Look-ups in named tables: a row name and a column name give one cell, copied from the table.

demov =
	res	todep	kip	zekuvo	tup	lom	revu	gagune	losolin
repafal	53.26	40.53	48.33	46.06	83.13	22.53	68.76	57.12	42.13
mezetas	63.80	27.92	60.59	37.22	51.36	67.72	50.82	72.78	27.16
dopak	46.24	64.35	46.39	58.12	68.83	18.23	71.59	44.81	42.13
girisi	55.37	29.32	47.68	40.44	81.54	37.59	62.15	64.95	44.38

tup of girisi is 81.54
lom of girisi is 37.59
lom of dopak is 18.23
kip of repafal is 48.33
zekuvo of girisi is 40.44
zekuvo of repafal is 46.06
tup of dopak is 68.83
tup of mezetas is 51.36
res of dopak is 46.24
zekuvo of dopak is 58.12
kip of mezetas is 60.59
kip of girisi is 47.68

kopagev:
	sunif	fuz	vuvil	mezop	tobu	genefo	zuk
mep	-238	530	1021	4295	-1601	515	659
kati	-3875	-2952	1694	-6308	5093	-2944	-4243
ruf	-236	-160	4	-328	181	-126	-261
disi	-102	-7165	7054	-3439	-7490	-7430	-1163
pupata	-3661	-5306	1067	-7861	5885	-2310	-4555
taru	-439	-1187	-231	-1829	-157	2618	-2628
mibib	4355	-1780	-1872	-6128	-3257	-1630	2414

vuvil of disi: 7054
genefo of ruf: -126
fuz of disi: -7165
zuk of pupata: -4555
genefo of disi: -7430
mezop of mibib: -6128
tobu of pupata: 5885
genefo of mibib: -1630
fuz of pupata: -5306
fuz of taru: -1187
vuvil of kati: 1694
sunif of disi: -102
fuz of ruf: -160
sunif of pupata: -3661

fekeke:
        lav  lun  novenon  podono  fip  tifume  nen  gog  pepinuf
lapilu  0.6  0.6      0.6     0.6  0.6     0.8  0.6  0.8      0.1
vopugu  0.6  0.6      0.6     1.0  0.9     0.6  0.6  0.6      0.7
fifo    0.4  0.6      0.6     0.6  0.6     0.7  0.6  0.7      0.7

lav of vopugu = 0.6
podono of vopugu = 1.0
podono of fifo = 0.6
pepinuf of lapilu = 0.1
fip of fifo = 0.6
lav of fifo = 0.4

Table fuziku
|  | luku | zokomu | lep | voz | divobob | rasise | zotu | vopanev |
|---|---|---|---|---|---|---|---|---|
| puranim | 0.376 | 0.321 | 0.403 | 0.540 | 0.461 | 0.508 | 0.439 | 0.655 |
| lari | 0.532 | 0.348 | 0.417 | 0.355 | 0.578 | 0.417 | 0.725 | 0.653 |
| zetam | 0.341 | 0.464 | 0.341 | 0.418 | 0.573 | 0.279 | 0.281 | 0.340 |
| megulo | 0.265 | 0.498 | 0.187 | 0.640 | 0.389 | 0.838 | 0.664 | 0.759 |
| zusu | 0.317 | 0.655 | 0.519 | 0.438 | 0.643 | 0.319 | 0.541 | 0.274 |

lep of zetam is 0.341
divobob of puranim is 0.461
zokomu of lari is 0.348
rasise of zusu is 0.319
lep of megulo is 0.187
divobob of megulo is 0.389
luku of zusu is 0.317
divobob of lari is 0.578
luku of zetam is 0.341
Which row has the largest luku? lari

nemug:
         gosa  rulem   zam  nevu
nife     2837   2401  5198  1593
sir      5523   3208  5092  6437
goboz    6111   4106  1646  4015
gorad    7737   2680  4073  5001
nikobab  3941   3230  5787  4901
fidenuf  5766   3928   830  5541
zuserof  6818   2707  3494  4681
sezugof  6136   1663  3671  4039
gedezod  7287   4777  3378  5595
sav      1240   1776  4907  2196

What is the nevu of nife in nemug?
1593
What is the rulem of sezugof in nemug?
1663
What is the nevu of sezugof in nemug?
4039
What is the zam of nikobab in nemug?
5787
What is the zam of sir in nemug?
5092
What is the gosa of sir in nemug?
5523
What is the zam of gorad in nemug?
4073
What is the nevu of nikobab in nemug?
4901
What is the rulem of sav in nemug?
1776
Which row has the largest nevu? sir

pono:
	pim	getopi	kunabe	mige	zesu	nili	kimad	nokase
por	52.646	53.587	43.498	55.373	56.928	47.039	54.343	42.895
gerura	53.976	51.176	57.386	73.277	60.077	49.430	51.760	62.324
goz	47.302	50.140	51.477	34.687	51.035	47.520	50.834	77.179
zuda	47.739	53.716	46.397	23.575	51.584	51.230	48.359	64.174

zuda, nili -> 51.230
zuda, mige -> 23.575
goz, nokase -> 77.179
goz, mige -> 34.687
gerura, kimad -> 51.760
zuda, zesu -> 51.584
gerura, nili -> 49.430
gerura, mige -> 73.277
zuda, pim -> 47.739
zuda, kunabe -> 46.397
por, mige -> 55.373
por, kimad -> 54.343
Row with the largest nokase: goz

dubov =
	vave	musef
vikik	3978	4958
bel	4414	6937
nuvufo	6717	5717
zoros	2141	9166
reg	5824	840
gos	3970	2938
kag	5809	4873
nimos	410	6800
zed	6212	4188
kezepu	1825	6166
vus	7484	7808
madu	5033	2804

vave of reg is 5824
vave of bel is 4414
vave of madu is 5033
musef of zed is 4188
musef of nuvufo is 5717
vave of kezepu is 1825
musef of nimos is 6800

pev =
	zozu	todot	bugobi	gesi	feduv	guper	zodomol
buv	56	94	87	86	41	134	96
pibosu	63	53	177	128	16	243	25
masudak	98	38	75	82	96	76	78
lete	139	95	17	98	121	40	141
vefutoz	98	33	83	94	93	76	76
penunad	47	75	69	91	66	102	79
gan	19	47	159	38	107	39	29

vefutoz, todot => 33
buv, guper => 134
masudak, zodomol => 78
pibosu, feduv => 16
penunad, gesi => 91
buv, feduv => 41
lete, feduv => 121
buv, zozu => 56
penunad, zozu => 47
lete, todot => 95
gan, zodomol => 29
masudak, feduv => 96
vefutoz, guper => 76
gan, bugobi => 159
lete, guper => 40
pibosu, todot => 53
lete, zodomol => 141
Row with the largest feduv: lete

kibadov =
         gavudak  timaman
gefa         141      160
gom           45      219
kerotup       95      194
dafufuf      126      173

What is the gavudak of kerotup in kibadov? 95
What is the timaman of kerotup in kibadov? 194
What is the gavudak of dafufuf in kibadov? 126
What is the timaman of gefa in kibadov? 160
What is the gavudak of gefa in kibadov? 141
What is the timaman of gom in kibadov? 219
What is the timaman of dafufuf in kibadov? 173
What is the gavudak of gom in kibadov? 45

fupu =
|  | vug | pivob | tun | zesotul | dazuf | zovifuf | zorufod |
|---|---|---|---|---|---|---|---|
| vazago | -5 | -40 | 50 | 6 | -92 | -13 | -20 |
| sasidug | -5 | -45 | 47 | 62 | -57 | 46 | 29 |
| lub | 2 | -20 | 12 | 27 | -36 | -1 | -9 |
| nimor | -9 | 23 | -58 | 44 | -66 | 40 | 8 |

What is the pivob of sasidug in fupu?
-45
What is the pivob of lub in fupu?
-20
What is the zesotul of nimor in fupu?
44
What is the tun of vazago in fupu?
50
What is the zesotul of vazago in fupu?
6
What is the dazuf of vazago in fupu?
-92
What is the zorufod of sasidug in fupu?
29
What is the dazuf of sasidug in fupu?
-57
What is the zorufod of vazago in fupu?
-20
What is the tun of lub in fupu?
12
What is the pivob of vazago in fupu?
-40
What is the dazuf of nimor in fupu?
-66
What is the vug of vazago in fupu?
-5
What is the zesotul of lub in fupu?
27
What is the zesotul of sasidug in fupu?
62

